In the data rows, 128 means zero.
Each row has a hidden score. How much does it go up from the first row of each pair to the second? 20 means little or no change, 40 a big rise and 0 a big fall. The score is a weighted sum of the row's numbers plus the product of two more (or one squared), each taken from its middle value.
[141 120 109 135 185 110 121 107 138 140 124]
[125 129 101 105 129 115  98 100 145 140 130] ~ 19
[ 97 120 133 127 134 103 133 156  89 132 172]
[130 100 112 119 130 120 107 169 161 135 105] ~ 24
[ 85  65 152 199 129 135  96  63 178 102 104]
[156 164 140 123  92 113 128 111 124 140 134] ~ 33
[149 179 106 145  87 141 124 122 150 170  87]
[143 144 138  67 102 167 174  89 162 128 113] ~ 33
[144 139 119 102 109 186 114 137 131 133 103]
[169 137 156 103  75 154 153 136 137  75  66] ~ 25
[132 110 120  93 137 141 108 132  99 162 145]
[132 117 138 109 112  77 187 195 139 131 137] ~ 18
[132 173 194 119 132 211 107  65 193 103  71]
[145  99 160 153 124 135 115 141 166 126 127] ~ 9
[181 182 141 104 147 171 163 117  92 171 154]
[144 115 103 134 113  77 110 113 124 113 145] ~ 7
[114 124 121  97 108  90 136 156 141  92 123]
[152 104 124 102 140 113  89 109 162 139 123] ~ 20
[124 165 139  89 118 125 136 155  46 134 140]
[129 165 136 127 101 105 111 108 117  55 134] ~ 9
[107 136 102 114  83  88  89 135 128 133 120]
[112 102 107 160 112 111  96 128 121 122 112] ~ 18
[145 117 150  97 138 124 109 121 127 100 159]
[144 140 131 164 128 103 146  86  54 134 183] ~ 23
[109  69 120 123 158 158  82  90 134 161  79]
[113 107 163 119 160 136 120 148 118 114 138] ~ 14
[114 110  99  89 141 111  90 189 149 117  89]
[186 132 136 111 141 169 111 113 100 170 135] ~ 22
[117 159 186 102 128 142 145 176 122 151 133]
[186 135  94 147 151 156 155  59 149 149  97] ~ 21
[ 98  85 131 157 128 147 194 154 179 142 116]
[154 193 123 110 105 172 128 122 137 156  84] ~ 31
[131 187 111 112  91 114 178 125  98 171 111]
[139  76 169 143 175 139 125 115 140 121 139] ~ 2
[130 122 146 110 104 107  99 135 132  93 117]
[115 120 166 133 153 122 130 159 128 103 114] ~ 19
[ 93 136 127 146  86  92 103 133 119 110  87]
[ 54 135 129 151 156 120 112 158  89 143 104] ~ 30
[ 98  57  95 125  52  56 135 141 145 151 119]
[104 135 106 131  97  90 129  88 158 110 131] ~ 17
[131 118 170 135 162 141 157 128 125 134 173]
[118  87  85 107 104 103  72 125  62 106 144] ~ 22
[127 171 117  98 103 112 144 135 153 150 165]
[141 100 132 156 119  86 127 132 142 129 130] ~ 16
[137 154 167 113 151 144 152 105 153 108  86]
[114  90 143 131 143 177 171 145 155 139 104] ~ 20
[153 156 109 122  97 128  96 111 147 165 100]
[ 76 176 184 123 159 188 150 170 160 174 143] ~ 19
[137 104  83  70 123  60 132 187 142 140 184]
[126  97 114 136 131 145 149  81  98 154  63] ~ 26
[ 89 117 124 156 101 121 108 133 158 151 114]
[114 117  74 112  95  99  90 133 133 138 143] ~ 19
[158 124 135 158 132 119  43  80 110 147 152]
[131 123 119 119 150  93 118  97 128 150 119] ~ 24
[ 78  93 162 145  93  98 106 132 135 145 137]
[125 145  93 109 154 154 160 125 173 125 104] ~ 30
[120 104 165  77 155 165 104 144 156 115 123]
[138  88 141 138 124  99 161 122 106 140  88] ~ 15
[119 165 136 126 121 120 159 151 101 162 101]
[ 99  89  75 164  62  82 136 127 193 126 135] ~ 3
[142 177 136  77 123 103 170 152 149 146 209]
[111 108 199  63 151 167 123 128 137  83 115] ~ 36
[112 173 132 137  78 131 131 179 140 163  82]
[142 113 203 135 179 159 158 107 153 113 186] ~ 1
[143 124  59 192 155 109 140 132 126 120 129]
[145 174 132  93 109 127 134 134 127 106 163] ~ 11
[120 118 123 119 122 142 114 200 131 143 138]
[123 123 151 113 161 194 129 131 105 158 151] ~ 21
[ 83 161  74 105 154 117  50  96  60 193 175]
[ 58 173  90 117  95  80  48  88  75 137 170] ~ 11
[141  86 152  98 145 138 133 151 119 154 152]
[130 149 131 145 134 147 100 158  90 107 179] ~ 14
[100  84 182 166 102 127 137 141 172  78 128]
[ 79 134 159 144 155 173 120 122 139 100 132] ~ 25
[126 109 152 134 119 140  94 146 129 175 143]
[111 195 217 192 154 218  73  63 136 138 132] ~ 20
[ 89 157 182 108 116 160 176 165 110  65  87]
[209 125 121 104 170 138 138 154 152 162 123] ~ 22
[ 98 144 131 195  99 101 166 121 118 114 129]
[ 77  87 129 137 135 155 136  95 183  77  77] ~ 13
[139 119 124 111 121 119  92 144  98 167 175]
[ 89 146 166 135 130 165 128 161 183 108 112] ~ 18
[118 132 121 119 115 124 107 167 113  96 100]
[126  66 122 135 176 137 111 146  99 155 110] ~ 22
[ 89 106 151 154 150 117  93 117 123 130  96]
[189 118 147 155 118 106 130 142 129 106  93] ~ 21
[123 125 156 113 140 125 155 163 156 113 134]
[129 140 110  87 115 171 125 116 125 168 136] ~ 30
[167 124  99 154 154 152 132 139 113 154 164]
[160 145  77 162 174 115 133 157 112 134 132] ~ 30
[115 153 155 174 121 122 124  75 135 146 123]
[130 171 138 121 139 169 114  83 114 111 117] ~ 18
[132 147  66 125 125 106  76 116 146 160 151]
[192 121 126 130 124 122 126 141 149 119 103] ~ 21
[147 193 120 149 103  97 173 118 172 125 138]
[108 161 123 152 100 137  77 142 133 136 133] ~ 18
[153 103 100 140 131  94 129  81 138 132 121]
[166 166 120 153 146 142 106  90 118 161 208] ~ 22
[120 102  75 102 114  98 101 129 116 119 122]
[161 132 130 107 141 114 139 105  97 155 148] ~ 22
[172  52 109 151 107 118 105 117 148 131 112]
[148 109 197  96  96 107 121 157 100 124 157] ~ 22
[ 94 123 127 159  90  54 180 145 102 110 150]
[101 100 160 124 151 160  98 122  89 128 139] ~ 17
[133 146 118 102 126 173 118 112 103 176  97]
[105 105 177 142 155 159 139 105 183 101 135] ~ 3
[ 64 128 151 146 122 175 135 137 135 109 153]
[ 79 114 129 111 118 100 164 191 166 139 117] ~ 27
[131 156 119  61 111 122 109 147  55 134 203]
[104 125 152 125 151 124  91 111  91 113 130] ~ 13
[ 93  66 121 116 119  85 120 200 215 128  88]
[148 101 142 132 129 102 128 194 180 167 185] ~ 19
[123 134 123 115 114  72 206 180 158 176 185]
[128  94 107 136 117 126 113 147 145 142  86] ~ 20
[177 161 126 143  87 177 115 143 182 130 116]
[212 134 112 125 127 125 147 104 130 158  63] ~ 28
[109 136 123  72 114 127 109 201 127 131 152]
[144 153  85 107 126 108 150  98 113 105 120] ~ 18
[109 154  65 106 113 100 111 125  67 144 144]
[109 141  95 136  88 109 116 110 164 175 123] ~ 19
[ 57  72 106 143  46  52 172 213 207 141  99]
[137  99 120 109 146 105 135 181 135 132 150] ~ 20
[110 152 142  87 134 197 151 113  96 142 136]
[176 155 109 136 147 134 139 126 133 134 121] ~ 15
[116 136 111 162  81  99 126 127 142 119 101]
[127 135 145 113 140 115 111 107 106 124 159] ~ 16
[127 141 154 129 151 196 170 122 127 103 152]
[147  66 142 164  76 131 152 138 213  92  85] ~ 18
[106 133 108 119 131 141 116 151 109 115 126]
[ 97 118 104 115  90  89 144 209 144 117 155] ~ 18
[ 84 129 134 102 123 120 139 157 147 109 111]
[ 82 147  91 150 122 101 107 140 126 123 135] ~ 20
[174 165 123  75 131 169  35 102  83 174 151]
[178  93 136 110 183 158 161 125 166 126 118] ~ 16
[124  83  96 129 117 116 112 131 139 117 152]
[148 115 143 112 146 128 137 131 125 123 123] ~ 26
[131  92 155 159 155 173 177 171 170 127 114]
[ 89 143  75 106 132  59  87 139 124 168 209] ~ 19
[116 126 130 119 120 109 116 115 109  98 132]
[ 91 127 219 140 138 203 137 124 159 113 157] ~ 18
[122 120 242 119 185 204 166 149 120 108 147]
[104 121 132 165  83  77 151 151 138 168  61] ~ 36
[189 114 138 148 101 100 106 146 176 131  83]
[119 141 121 136 115 104 116 186 153 157 156] ~ 21
[102 135  95 147 102  95 117 154 147 147 154]
[159 194 129 123  92 119 132 119 158 117  71] ~ 25
[124  60 153 123 170 198 138 153 175 103 113]
[141 148 115 153 129 152 134 122 164 144 155] ~ 17
[134 121  99  93 105 119  85 122 116 112 141]
[156  64 108  94 100 103 144 186 101  57 158] ~ 22
[132 110 151 165 119  77 143 149 134  96 168]
[136 184 100 138  69 129 159 119 151 169 104] ~ 36
[118 121 135 164  83 103 118 145 125 145 140]
[ 75  95 136 140 135 125  92 116 138 115 127] ~ 13
[122 120 128 110 115 138 105 148 161 151  73]
[ 86 134 144 130 147 137  99 119  84 112 136] ~ 10
[101  81 131 146 170 113 155 132 149 143 136]
[159 188 104 126 113 143 147 137 153 125 133] ~ 25
[137 164 116 147  70 110 166 100 129 113 153]
[158 170 176 124 147 188 141 108 147  87  78] ~ 27
[160 173 105 165 101 128 129 128 131  80  97]
[111 122 114 121  89  66  96 112 113 145 145] ~ 17
[138  95 147 150 130 135 131 148 144 124 125]
[120 102 153 111 166 170 138 176 158 104 152] ~ 21
[127 138 137 152 118  84 113 119 118 126 119]
[141 150 126 105 178 148 166  80 118 107 165] ~ 17
[142 122 103 133 142 169 122 142 114 126 117]
[111 145 124 108 129 148 133  75 160  99 100] ~ 21
[127 142 154 114 124 153  96 107 105 122 163]
[ 99 148 163  94 139 189 128 160 171  70 121] ~ 30
[139 138 103  67 106 136 150 166 162 126  80]
[153  91 137 175  91 101 187 155 142  77  54] ~ 3
[142 166 110  89 129 132  94 118  84 150 153]
[109 149 147 138 117 128  96 102 141 107 149] ~ 10
